In the data rows, zero lies at 7.5, halfway between 7 and 8.
Here are some points:
Array([ 7,  6,  8,  7,  8,  8,  6,  7,  8,  7,  7,  8,  8,  7,  9,  6,  6,  7,  7, 10])
Array([ 9, 12,  8,  9,  4,  4, 10,  5, 11, 11, 10,  6,  8,  9,  4,  8,  6,  8,  8,  9])
Array([ 9, 12,  8,  9,  4,  3,  9,  4, 10, 11, 10,  6,  8, 10,  4,  9,  6,  9,  8,  6])
Array([ 8,  8,  9,  8,  7,  5,  7,  5,  9, 10,  9,  6,  9,  9,  7,  8,  5,  8,  8,  9])
Array([8, 8, 8, 8, 7, 6, 7, 7, 8, 7, 8, 7, 8, 7, 8, 6, 7, 7, 7, 9])
Array([ 8,  4,  5,  6, 10, 13,  8, 11,  6,  6,  6, 11,  8,  6,  9,  8,  8,  7,  6,  7])
Array([ 9, 13,  7,  8,  3,  4, 10,  6, 10, 11, 10,  6,  8,  9,  4,  8,  7,  9,  8,  7])
Array([ 7,  5,  7,  7,  9, 10,  7, 10,  6,  5,  5,  8,  7,  6,  9,  7,  9,  8,  8,  6])
Array([ 9, 12,  6,  8,  4,  6, 10,  6, 10, 11, 10,  7,  9,  9,  4,  9,  6,  8,  8,  7])
Array([ 7, 12, 10,  9,  4,  2,  8,  4, 10,  9,  9,  4,  7, 10,  6,  6,  7,  8,  8,  8])
Array([ 7, 12, 11,  9,  4,  3,  6,  5, 11,  8,  9,  5,  9,  7,  8,  1,  6,  7,  7, 13])
Array([ 8, 10, 10,  9,  6,  3,  6,  4, 10, 10,  8,  4,  7,  9,  7,  6,  6,  8,  9, 10])
Array([ 9, 11,  8,  8,  4,  5,  8,  6, 11, 10, 11,  7,  9,  7,  6,  7,  5,  7,  7, 10])
Array([ 8, 10,  9,  8,  5,  4,  8,  4, 10, 10, 10,  6,  8,  8,  6,  7,  6,  7,  8, 10])
Array([ 8,  5,  8,  7, 10,  8,  6,  7,  6,  6,  6,  7,  7,  8,  8,  8,  7,  8,  8,  6])
Array([ 7,  2,  7,  7, 13, 10,  7,  9,  4,  5,  3,  9,  5,  8,  8, 12, 10,  9,  9,  2])
Array([ 6,  3,  6,  7, 13, 11,  8, 11,  3,  4,  4, 10,  6,  7,  9, 11, 10,  8,  8,  3])
Array([ 7,  2,  7,  6, 12, 12,  6, 10,  5,  4,  5, 10,  7,  6, 11,  8,  9,  6,  8,  7])
Array([ 8, 11,  8,  9,  5,  5,  9,  5,  9, 10,  9,  6,  7,  9,  5,  8,  6,  8,  8,  8])
Array([7, 8, 8, 8, 6, 7, 8, 8, 8, 8, 8, 7, 8, 7, 8, 6, 7, 7, 6, 9])
Here are 24 more points, each followed by its number:
Array([ 9, 12, 10,  9,  3,  2,  7,  3, 12, 11, 11,  5,  9,  9,  5,  6,  5,  7,  8, 11]) 0
Array([ 7,  7,  9,  8,  8,  8,  6,  8,  7,  6,  6,  7,  7,  7, 10,  5,  9,  8,  8,  9]) 1
Array([ 7,  7,  6,  7,  7, 11,  9, 11,  7,  6,  7,  9,  7,  6,  8,  6, 10,  8,  7,  7]) 2
Array([6, 7, 9, 8, 7, 6, 5, 7, 8, 6, 7, 6, 7, 7, 9, 4, 8, 7, 7, 9]) 3
Array([ 6,  4,  6,  6, 10, 11,  7, 10,  6,  5,  6, 10,  7,  6, 10,  7,  8,  6,  7,  7]) 4
Array([7, 6, 9, 7, 9, 8, 6, 7, 7, 7, 7, 7, 8, 7, 9, 7, 7, 6, 7, 9]) 5
Array([ 7,  7,  5,  7,  7, 11,  9, 10,  6,  5,  6, 10,  7,  6,  8,  8, 10,  7,  6,  6]) 6
Array([ 8,  3,  5,  6, 11, 12,  8, 10,  5,  6,  5, 11,  8,  7,  8, 11,  8,  7,  7,  4]) 7
Array([ 7,  4,  5,  6, 10, 13,  8, 11,  5,  6,  6, 11,  8,  5,  9,  8,  9,  7,  7,  6]) 8
Array([ 7, 11, 10,  9,  5,  3,  7,  5, 10, 10,  9,  5,  7,  9,  6,  6,  7,  8,  8,  9]) 9
Array([ 7,  6, 10,  7,  8,  7,  5,  6,  9,  8,  9,  7, 10,  7,  9,  4,  5,  6,  7, 12]) 10
Array([ 8,  5,  4,  6, 10, 12,  9, 10,  5,  7,  7, 11,  8,  7,  8, 11,  9,  7,  7,  5]) 11
Array([ 7, 11, 10,  8,  4,  3,  7,  6, 10,  8, 10,  5,  8,  7,  7,  4,  6,  7,  8, 11]) 12
Array([ 5,  7,  9,  8,  8,  8,  6,  9,  7,  5,  6,  7,  6,  6, 11,  4,  9,  7,  8,  9]) 13
Array([ 7,  2,  6,  6, 13, 14,  6, 12,  4,  4,  4, 11,  7,  6, 10,  9, 10,  6,  7,  5]) 14
Array([ 7,  6,  5,  7, 10, 11,  9, 10,  5,  5,  6,  9,  7,  6,  8,  9, 10,  8,  8,  5]) 15
Array([ 7,  7,  5,  7,  8, 11,  9, 11,  6,  6,  6, 10,  7,  6,  8,  8,  9,  8,  6,  6]) 16
Array([7, 7, 8, 7, 8, 8, 7, 8, 8, 8, 7, 8, 7, 7, 8, 7, 8, 7, 7, 8]) 17
Array([ 7, 12,  9,  9,  3,  3,  8,  5, 10, 10, 10,  5,  8,  8,  7,  4,  6,  7,  7, 12]) 18
Array([ 6,  2,  6,  6, 12, 12,  6, 11,  6,  6,  5, 10,  8,  6, 10,  9,  8,  6,  7,  7]) 19
Array([ 6, 11, 10,  9,  4,  5,  7,  7, 10,  7,  9,  5,  8,  7,  7,  2,  7,  7,  7, 12]) 20
Array([ 7,  6,  9,  8, 10,  7,  7,  8,  6,  5,  4,  7,  6,  9,  9,  8,  9,  8,  9,  5]) 21
Array([ 8,  9,  9,  9,  7,  3,  6,  4, 10, 10, 10,  6,  8,  9,  6,  7,  5,  7,  8,  9]) 22
Array([ 7,  4,  5,  6, 11, 14,  8, 12,  4,  3,  5, 10,  7,  5,  9,  9, 10,  8,  7,  4]) 23
Which of these numbered points is nearest to each point below, looking only along the 4 directions in which the first points spread most? Its number follows each.
Array([ 8, 13, 11,  9,  3,  1,  7,  3, 11, 11, 11,  5,  9,  9,  5,  6,  4,  8,  8, 10]) > 0
Array([ 7, 10,  8,  8,  5,  7,  7,  9,  8,  7,  9,  7,  8,  5,  8,  3,  8,  7,  6, 11]) > 20
Array([ 8, 12,  9,  9,  4,  4,  9,  6,  9,  8,  8,  5,  7,  8,  6,  7,  8,  8,  8,  8]) > 9
Array([ 8, 13,  9, 10,  4,  2,  8,  5, 10,  9, 10,  4,  8,  9,  5,  6,  7,  9,  8,  9]) > 9
Array([ 8, 12, 10,  9,  4,  0,  8,  2, 10, 12, 10,  5,  8, 11,  4,  9,  5,  8,  9,  8]) > 0
Array([ 7,  2,  5,  6, 12, 12,  8, 10,  5,  6,  6, 10,  7,  7,  9, 11,  9,  7,  8,  5]) > 7
Array([7, 8, 9, 9, 7, 6, 6, 7, 8, 7, 8, 7, 8, 8, 8, 5, 7, 6, 8, 9]) > 3
Array([ 7,  0,  6,  6, 14, 14,  6, 11,  4,  4,  4, 11,  7,  6, 11, 10, 10,  7,  8,  4]) > 14
Array([ 8,  9, 10,  8,  7,  3,  6,  4, 10,  9,  9,  6,  8,  9,  7,  8,  5,  7,  8,  9]) > 22
Array([ 8,  1,  4,  5, 12, 14,  7, 12,  4,  5,  5, 12,  8,  6,  9, 10,  9,  7,  7,  5]) > 14
Array([6, 6, 9, 9, 9, 6, 6, 7, 6, 5, 5, 6, 6, 9, 8, 8, 9, 8, 9, 6]) > 21
Array([ 8,  4,  4,  6,  9, 13,  9, 11,  5,  6,  6, 10,  7,  6,  8, 11,  9,  8,  7,  4]) > 11
Array([ 6,  4,  8,  7, 10, 11,  6, 10,  6,  4,  5,  9,  7,  6, 10,  6,  9,  7,  7,  7]) > 4
Array([ 9, 12,  6,  9,  4,  5, 10,  5,  9, 10, 10,  6,  7,  9,  5,  8,  7,  9,  8,  7]) > 9
Array([ 7,  5,  7,  7,  9, 10,  8, 10,  7,  6,  7,  8,  7,  6,  9,  7,  8,  7,  7,  7]) > 4
Array([7, 7, 9, 8, 8, 6, 6, 6, 8, 7, 8, 6, 8, 8, 9, 5, 6, 7, 8, 9]) > 3
Array([8, 6, 8, 7, 8, 8, 7, 8, 8, 7, 7, 7, 8, 7, 8, 8, 8, 7, 7, 7]) > 17
Array([ 7,  2,  6,  5, 13, 13,  6, 10,  5,  5,  6, 11,  8,  6, 10,  8,  8,  6,  6,  7]) > 19
Array([ 7,  5,  6,  7, 10, 10,  8, 10,  5,  5,  5,  9,  6,  8,  8, 10, 10,  8,  8,  4]) > 15
Array([ 8,  2,  5,  5, 12, 13,  7, 10,  5,  7,  6, 12,  8,  7,  9, 11,  7,  6,  7,  5]) > 7
